X =
array([[132, 133, 135, 128, 128, 128, 145, 124, 123, 133, 130, 127, 122,
        116],
       [136, 136, 134, 127, 129, 130, 125, 131, 122, 127, 126, 126, 125,
        128],
       [126, 126, 132, 131, 127, 128, 137, 128, 115, 135, 127, 123, 131,
        137],
       [129, 125, 130, 128, 127, 139, 145, 123, 113, 130, 127, 130, 131,
        135],
       [136, 123, 133, 129, 126, 138, 130, 128, 146, 133, 125, 120, 132,
        138],
       [131, 137, 135, 131, 127, 129, 130, 123, 110, 132, 132, 106, 127,
        124],
       [135, 118, 130, 129, 128, 133, 135, 126, 144, 133, 126, 122, 128,
        130],
       [126, 128, 129, 131, 122, 134, 133, 134, 136, 126, 132, 123, 128,
        131],
       [136, 140, 128, 125, 127, 131, 145, 125, 132, 120, 128, 126, 127,
        130],
       [131, 136, 133, 128, 120, 137, 121, 124, 117, 126, 126, 123, 130,
        130],
       [129, 122, 125, 124, 122, 124, 133, 131, 139, 129, 123, 124, 124,
        129],
       [132, 141, 131, 130, 121, 126, 132, 124, 134, 133, 129, 121, 124,
        135],
       [128, 121, 141, 129, 125, 135, 131, 127, 124, 125, 129, 123, 129,
        146]])
Indices start at 1.
row 1 col 1 => 132
row 6 col 2 => 137
row 12 col 7 => 132
row 11 col 14 => 129
row 1 col 9 => 123
row 11 col 11 => 123
row 7 col 2 => 118
row 4 col 2 => 125
row 5 col 7 => 130
row 3 col 8 => 128
row 11 col 5 => 122
row 8 col 11 => 132
row 9 col 10 => 120
row 5 col 3 => 133
row 4 col 12 => 130
row 7 col 7 => 135
row 12 col 5 => 121
row 5 col 1 => 136
row 6 col 13 => 127
row 11 col 8 => 131
row 4 col 10 => 130
row 12 col 8 => 124
row 4 col 9 => 113
row 1 col 3 => 135
row 11 col 6 => 124
row 3 col 3 => 132
row 9 col 8 => 125
row 13 col 8 => 127
row 10 col 10 => 126
row 6 col 5 => 127
row 10 col 1 => 131
row 8 col 5 => 122
row 10 col 4 => 128
row 3 col 11 => 127
row 4 col 6 => 139
row 5 col 11 => 125
row 2 col 11 => 126

B =
[[128 143 132 144 139 128 134 140 120 121 122 130 121 127 116]
 [128 145 135 131 135 138 129 133 123 126 126 134 125 122 120]
 [120 138 124 141 120 131 120 141 118 126 120 131 131 124 126]
 [136 135 141 129 157 125 151 141 127 118 127 132 111 134 104]]
Rows and columns are counted from 1.
row 1 col 1 = 128
row 3 col 15 = 126
row 1 col 10 = 121
row 2 col 5 = 135
row 1 col 4 = 144
row 4 col 13 = 111
row 2 col 8 = 133
row 3 col 11 = 120
row 1 col 11 = 122
row 3 col 1 = 120
row 3 col 13 = 131
row 1 col 14 = 127
row 1 col 9 = 120
row 2 col 2 = 145
row 4 col 2 = 135
row 3 col 8 = 141
row 2 col 4 = 131
row 2 col 15 = 120
row 3 col 12 = 131

grid =
[[130 130 128 129 128 128 129 132 129 134 126 107]
 [132 126 127 125 130 127 132 131 127 123 129 134]
 [129 127 130 131 130 129 123 128 128 122 128 125]
 [126 130 129 131 125 129 125 123 127 124 129 120]
 [128 129 129 119 126 124 120 125 132 128 130 129]
 [128 127 123 128 127 131 128 132 126 132 127 132]
 [133 129 139 123 129 124 134 135 132 130 126 135]]
Rows and columns are counted from 1.
(1, 1) => 130
(2, 6) => 127
(3, 8) => 128
(1, 7) => 129
(2, 10) => 123
(4, 7) => 125
(2, 5) => 130
(7, 7) => 134
(3, 11) => 128
(2, 12) => 134
(6, 9) => 126
(7, 5) => 129
(2, 3) => 127
(3, 2) => 127
(6, 6) => 131
(2, 2) => 126
(3, 9) => 128
(2, 8) => 131
(5, 7) => 120
(2, 7) => 132
(4, 11) => 129
(2, 1) => 132
(3, 7) => 123
(4, 6) => 129
(7, 3) => 139
(3, 12) => 125

W =
[[115 148 116 116 121 117 117 117 141 113 147 150 113 151]
 [142 104 142 144 144 144 143 145 116 140 106 104 141 103]
 [115 147 117 113 116 117 112 117 137 117 143 149 110 155]
 [112 147 115 119 114 116 118 115 135 116 149 144 118 155]
 [115 150 116 115 113 114 111 113 139 117 151 152 116 155]
 [138 107 140 138 140 138 138 141 117 138 109 111 140 105]
 [143 108 141 145 143 139 142 141 118 138 107 107 137 102]]
Indices start at 1.
(1, 1)	115
(2, 1)	142
(1, 4)	116
(6, 9)	117
(6, 8)	141
(1, 13)	113
(6, 11)	109
(2, 12)	104
(3, 3)	117
(6, 1)	138
(1, 9)	141
(4, 1)	112
(2, 11)	106
(2, 14)	103
(2, 3)	142
(2, 8)	145
(4, 2)	147
(1, 2)	148
(3, 10)	117
(3, 7)	112
(4, 4)	119
(7, 14)	102
(6, 13)	140
(4, 3)	115
(1, 12)	150
(3, 2)	147
(7, 7)	142
(1, 11)	147
(7, 1)	143
(7, 2)	108
(6, 5)	140
(5, 9)	139
